(in the rows, 128 means zero)
The rows below come in pairs that one turn or mirror swaps. Which row does each named row swap with?
The rows were stretched afterwards, more along some directions than others.
q683: [121 138 130 129 135 127 116 111 133 139 123 108 126 123 112 143 145 124]
q636: [ 88 101 119 129  97 107 108 124 127 117 148 100 111 142 118 114 139 150]
q212: [ 83 118 115 144  95 107 105 130  76 130 137  91 134 138 125 113 160 127]
q696: [ 85 113 112 156 103 107 110 127  76 147 133  87 138 138 121 120 150 133]
q391: [ 86 148 123  99 103  85 126 114 124  96 115 129 139 134 131 100 162 153]
q665: [120 118 138 126 149 124 138 102 119 104  99  96 134 139 120 112 124 150]
q371: [127 120 140  98 105 107 119 133 158  89 131  94 120 123 141 136 142 132]
q706: [148 113 139 133 125 123 140 115 156 109 115 110 130 134 132 147 127 126]
q417: [125 129 141 106  96 103 129 128 126 121 111 148 153 115 138 119 122 140]
q736: [140 101 146 150 111 102 109 109 130  88 119  91 151 130  98 135 142 106]
q252: [113 130 129 124 129 128 121 108 131 133 134 111 123 121 110 151 145 132]
q101: [145 105 121 116  80 109 130 137 149  99 135 108 127 144 155 127 131 142]
q213: [161 134 138 125 104 133 135 132 124 111 130 117 115 161 145 135 135 135]
q560: [116 130 122 137 126 128 118 117 128 141 132 103 121 127 115 153 145 128]
q380: [124  98 123 167 113  98 102 116 134  83 141  82 138 117  93 131 125 106]
q377: [117 133 128 123 126 117 122 115 138 142 133 114 125 123 107 149 142 134]
q248: [111 122 109 114 109 133 141 148  91 121 107 105 109 142 183  92 151 153]
q803: [ 98 102 135 162 115 131 123  97  85 115 130  78 133 127 144 132 121 135]
q70: [131 115 134 134 130 117 114 129 153  87 121  71 106 135 124 118 147 130]
q457: [104 124 123 119 117 140 138 141  91 125 109 117 112 143 175 100 137 153]
q947: [112 136 133 128 131 126 110 110 131 125 133 103 120 116 104 146 144 124]
q614: [143 133 134 107 102 114 113 125 158  91 132  95 129 147 128 121 139 135]
q877: [144 121 134 107  93 100 133 123 134 120 110 138 154 103 135 128 122 132]
q709: [ 92 113 115 153 108 118 117 130  71 147 136  87 132 147 129 117 152 137]
q859: [139 125 125 101  84  96 137 139 130 125 107 139 151 107 144 122 128 134]
q261: [107 123 122 139 126 120 112 113 132 133 135  98 121 115 105 151 142 130]
q939: [119 133 119 115 114 105 123 122 155  83 136 126 124 138 108 132 138 138]
q922: [137 112 136 112  90  94 129 124 128 116 112 135 158 104 134 134 122 133]
q630: [131 119 133 114  94 107 135 124 127 124 113 138 155 114 133 127 116 137]
q564: [ 96 110 109 157  99 111 107 133  78 144 135  88 129 140 131 115 152 125]
q748: [125 112 128 144 110 100 129 139 109 112 113  90 142 146 139  95 134 142]
q545: [119 115 145  93 121 106 114 105 155 122 123 124 120 127 131 145 142 162]
q169: [124 130 153 128 158 153 115  95 126 111 120 107 126 144  96 127 139 143]
q552: [154 105 116 120  91 101 128 126 154  95  97 100 124 116 151 147 149 138]
q865: [121  81 118 156  97 104 125 119  89 111  90  63 140 121 157 124 137 142]
q145: [ 99 100 110 162 100 109 107 126  74 143 126  77 136 130 124 126 145 122]
q228: [117 102 132 151 135 128 117  92 110  97 121  75 122 144 102 134 126 120]
q112: [125 118 111 123 108 139 144 150  91 128 105 104 114 134 180 105 140 144]
q953: [108 100 140 135 126 121 108 112  80 125 117  96 128 149 136 116 147 159]
q448: [ 83 112 109 152 101 111 108 129  77 137 134  88 134 140 125 118 162 132]
q914: [130 114 143 130 114 101 112 125 106  82 119  97 145 129 108 120 146 118]
q341: [ 83 117 111 141 101 107 112 132  76 138 138  91 132 140 128 106 156 142]
q416: [131 134 119 123 120 125 115 126 141 131 123 104 117 123 123 147 154 125]
q475: [112 122 113 109 112 130 138 151 102 115 108 105 109 139 182  99 151 156]
q401: [ 98 131 156 115 127 105 141  95 101 138 104 101 154 145 130 114 116 151]
q916: [ 85 106 131 144 119 125 124 109  96 111 133  74 144 146 140 119 117 146]
q254: [103 129 122 124 128 118 118 122 143  86 124  87 128 144 135 110 158 127]
q113: [110 124 111 115 114 141 141 148 102 121 111 110 106 145 174  97 141 156]

q169 is swapped with q636
q696 is swapped with q560
q859 is swapped with q112
q748 is swapped with q706

